(in the rows, 128 means zero)
One turn moves each row of this set onto another row. After a few examples, where does it send each row asked below?
q_854: [132 160 107 108 122 141 112 120 135 100 123 152 112 107 105 150 119  97
  98 164  96 158 142 151]
q_681: [ 98 127 117 133 103 131 124 120 137 129 129 120 129 130 182 134 140  89
 130 103 114 161 129 139]
q_89: [113 131 126 133 129 119 122 118 152 103 129 132 126 129 122 139 131  74
  94 134 123 179 120 126]
q_287: [ 96 108 100 129 103 118 128 109 114 127 135 151 132 122 169 137 147 119
 110 120 130 152 112 138]
q_96: [109 146 101 104 121 101  96 102 156 148 129 120 131 109 159 145 146  82
 115 116 122 148 134 175]
q_141: [123 121 103 121 118 121 127 121 148 116 121 134 127 113 123 142 141  79
  90 117 108 183 129 118]
q_83: [121 149  87 104 126 108  86 122 115 137 125 121 120 115 147 155 143  76
 152 142 132 141 162 151]
q_764: [ 93 164 112 114 112 104 118 111 160 126 144 141 118 130 143 181 134 103
  88 141 108 153 102 137]
q_663: [110 142  94 112 121 104  90  94 153 162 132 134 122 115 159 139 141 105
 114 119 123 139 132 166]
q_535: [105 165  99 100 133 110 112 116 129 117 127 135 117 132 131 194 137  96
 137 168 104 143 119 116]
q_307: [100 139 112 110 107 133  99 124 115 112 108 130 131 139 164 136 135 119
 129 169 110 116 161 142]
q_457: [121 135 113 123 107 122 115 122 143  95 135 140 127 118 106 145 120 101
  94 179  99 159 154 135]
q_551: [114 149 111 124 130 133 113 139 133  89 146 159 125  97 106 149 125  97
 124 154 106 146 144 166]
q_997: [104 115  91 114  95 138 132 129 142 133 121 127 134 123 180 144 140 100
 138 116 120 159 137 129]
q_326: [113 132 114 110 103 140 111 123 121 108 110 147 124 138 139 152 126 134
 139 155  99 114 157 152]
q_41: [111 136 128 117 125 124 114 123 145  99 125 170 127 103 103 141 138 105
 102 156 100 138 156 149]
q_577: [111 105 118 144 107 119 117 132 163 127 130 135 120 109 136 137 137  88
 101 128 111 183 137 137]
q_607: [ 95 154 106 102 130  96 109 132 134 113 129 130 114 121 114 188 137  99
 136 161 104 136 132 113]
q_82: [110 136 105 144 141 127 139 113 137 118 146 137 118 107 119 140 132  99
 101 125 118 180 123 124]
q_55: [117 146 101  85 117 111  84 100 136 146 137 118 116 117 162 149 142  99
 107 120 130 154 136 170]
q_84: [ 94 129 116 143 133 131 108 125 145 120 121 144 109 104 125 141 170 100
  89 130 116 169 117 134]
q_259: [113 156 101 118 100 155 104 117 113 108 139 137 127 120 173 150 142 112
 153 145 106 131 149 158]
q_23: [ 99 107 113 132 133 129 125 110 149 125 131 142 110  93 127 130 151  98
  98 122 119 163 133 122]
q_651: [119 151  98  82 129 110  86 127 105 132 123 125 110 121 138 167 148  84
 148 137 125 152 153 147]
q_40: [102 146 136 121 125 127  92 141 141  94 118 150 116 101 123 149 143 102
 103 173  99 138 153 150]
q_559: [125 128 107 114 100 136  99 134 125 103 134 140 139 129 163 152 113 114
 146 144 102 122 152 162]
q_858: [102 155 115 102 117  94 112 107 171 125 132 136 137 135 140 174 132  96
  94 146 110 148 108 147]
q_513: [122 137 137 122 124 114 105 134 106  96 121 141 109  99 121 156 122 114
 118 167 111 151 156 155]
q_747: [114 145  83  98 132 108  82 111 110 138 125 122 108 111 139 152 139  89
 150 141 113 124 151 141]
q_449: [ 93 121  91 131 115 137 115 109 120 137 111 125 123 142 165 128 161 117
 116 126 126 148 126 126]
q_970: [112 120 131 142 125 107 122 130 122 112 126 164 116 104 125 159 149 105
  99 130 111 176 117 131]
q_291: [121 115 101 134 112 130 125 108 129 131 135 118 131 139 177 142 120 116
 124 116 113 156 131 120]
q_86: [ 93 164 114  87 129 103 118 135 127 121 134 152 117 130 131 187 142  92
 131 156 116 158 127 119]
q_154: [128 161 110 118 126 144 103 115 127  82 138 149 125 119 112 154 133  98
 117 177 115 149 139 146]
q_43: [100 103 101 125 111 145 122 109 126 134 116 119 108 129 164 142 139 127
 136 121 118 140 135 124]
q_427: [ 95 166 108 109 132 107 111 137 127 120 133 145 106 121 133 187 132  80
 142 167 111 146 131 118]
q_629: [106 124 106 109 103 125 112 112  98 111 129 128 125 116 164 133 121 128
 128 158 131 127 150 163]
q_924: [100 115  87 139  94 147 118 126 125 143 130 140 111 122 168 135 142 106
 144 122 107 158 135 148]
q_974: [112 156  86 103 137 116  96 112 114 142 125 119 110 104 150 164 151  81
 158 139 115 143 146 146]
q_298: [ 92 159 117  89 116 104 116 108 158 136 148 145 124 126 155 169 136 107
  90 140 120 160 110 142]
q_234: [112 153  94 101  99 159 117 128 129 117 124 145 120 117 162 152 118 119
 147 163 109 134 150 162]
q_948: [ 92 152 118 116 119  92 118 115 176 137 136 142 129 126 136 176 139 116
 100 138 115 150 113 139]
q_166: [110 145  82 118  95 149 117 116 106 111 135 146 119 131 138 144 126 119
 137 171  95 133 151 146]
q_916: [119 148  91 111 106 105  92  95 149 145 137 118 131 125 159 149 145  99
  99 117 129 148 133 169]

q_513 moves to q_970
q_41 moves to q_23
And these:
q_427 moves to q_764
q_681 moves to q_259
q_457 moves to q_577
q_449 moves to q_307
q_86 moves to q_298
q_82 moves to q_291
q_948 moves to q_663
q_997 moves to q_234
q_858 moves to q_96

